The same turns and mirrors carry the whole set onto itself, and each row onto the other rows of its family. Which rows share a family with each named row? Give them in list order.
These 15 rows form 3 families of 5 rows each.
Fivig: [ 30.7 -15.1 -16.4   5.6  -0.9   7.9 -13.4  -5.7 -19.1  11.4   2.2  -2.5
  11.1 -15.0 -29.5  29.4  -6.1 -24.0 -13.3  27.3  -6.1  32.8  -6.3]
Vuva: [ -3.2   3.7 -39.6 -12.8 -22.2   3.9 -10.3 -18.3 -13.8  -4.8   7.7   7.7
  10.0  25.2 -11.2  31.6 -34.5  -9.5  -7.6  12.8   6.5  18.6  17.3]
Zego: [ -1.8  -3.8 -13.7  11.0  21.2 -22.0 -14.6  28.8   2.6   9.4   9.0 -16.7
 -47.0  25.4 -23.5 -29.6 -24.0   8.3  -7.5  -6.7  -4.0  -6.2 -20.6]
vepa: [-20.7  -4.7  17.9  14.8  16.5 -10.9  -9.6  33.9   3.1   3.1   2.3   0.6
 -34.8   9.6  -2.0 -49.8  -8.0  13.9   8.8 -31.6  -8.4 -20.4 -19.3]
gufi: [-15.0 -14.6  16.8  15.3 -19.9   3.5 -11.0  31.7   4.5 -10.7 -17.7  24.0
   1.2   5.5  -1.0 -51.0  -7.1  11.9  15.1 -36.6  -1.9  -7.5 -25.4]
mariv: [-16.7  -2.3 -10.7 -10.6 -41.8  20.4  -5.5 -15.1 -13.7 -18.0  -7.4  34.7
  37.1   8.2   9.1  11.7 -20.4  -4.3  10.6 -12.9   4.6  11.3  14.9]
bosif: [-41.7   5.3  22.4  -9.0 -11.6  18.7   2.0  -7.9 -15.4  -9.3   5.4  31.9
  16.3  -4.6  29.4  -6.4  -8.9   2.9  20.8 -33.4  -5.8 -16.4  21.2]
Nuli: [ 15.6 -12.7 -34.0  10.8 -12.8 -15.2 -20.3  23.3   4.1  -2.2  -6.9  -4.6
 -19.3  32.6 -34.9 -18.9 -29.2   3.7 -11.8   3.4   4.9  16.4 -26.7]
kobi: [ -5.9 -13.8  42.8  11.2   2.9  23.7  -3.3   6.2 -19.5   6.6  -3.0  23.6
  23.9 -45.3   8.6  -8.1  18.6 -13.5  15.1 -18.2 -18.2   1.3  -2.6]
Gesas: [-41.5  15.9  14.2 -11.5  27.9  -0.1   1.8  -6.7 -16.2   6.9  28.3   2.2
 -22.9   4.0  22.3   2.3 -14.3   1.5   8.7 -19.5 -10.7 -24.9  27.0]
zudit: [ -8.6  -4.3  37.6   8.9  43.4   6.9  -2.1   7.6 -20.5  23.2  20.6  -4.3
 -16.1 -37.2   3.7  -1.5  14.2 -13.2   5.4  -7.1 -24.5  -9.2   3.7]
Pup: [ 18.2 -21.5   9.5   9.5 -23.4  25.4 -11.4  -2.5 -18.5  -1.3 -14.1  25.0
  39.7 -31.3 -12.4  10.3   6.6 -20.2   3.2   3.7  -7.9  27.4  -7.7]
Gik: [  7.2 -19.9 -16.0  13.7 -38.9   1.1 -17.9  24.7   4.9 -14.7 -23.7  20.0
   9.9  20.1 -21.7 -32.4 -20.1   5.7   2.3 -16.0   5.4  15.0 -30.1]
Lek: [ 14.2  -5.3   1.3   6.4  40.3  -4.4  -9.3   0.4 -19.9  27.3  22.9 -20.2
 -22.9 -19.4 -20.5  22.1  -2.1 -20.4 -13.2  21.0 -16.6  10.8   1.3]
kufo: [-17.4  14.3 -23.6 -14.8  21.7  -9.2  -4.6 -13.2 -15.7   9.6  29.7 -12.2
 -27.5  22.7  -3.0  24.8 -30.6  -5.2  -8.6   8.5  -2.8  -3.1  24.0]

Same family as kobi: Fivig, zudit, Pup, Lek
Same family as kufo: Vuva, mariv, bosif, Gesas

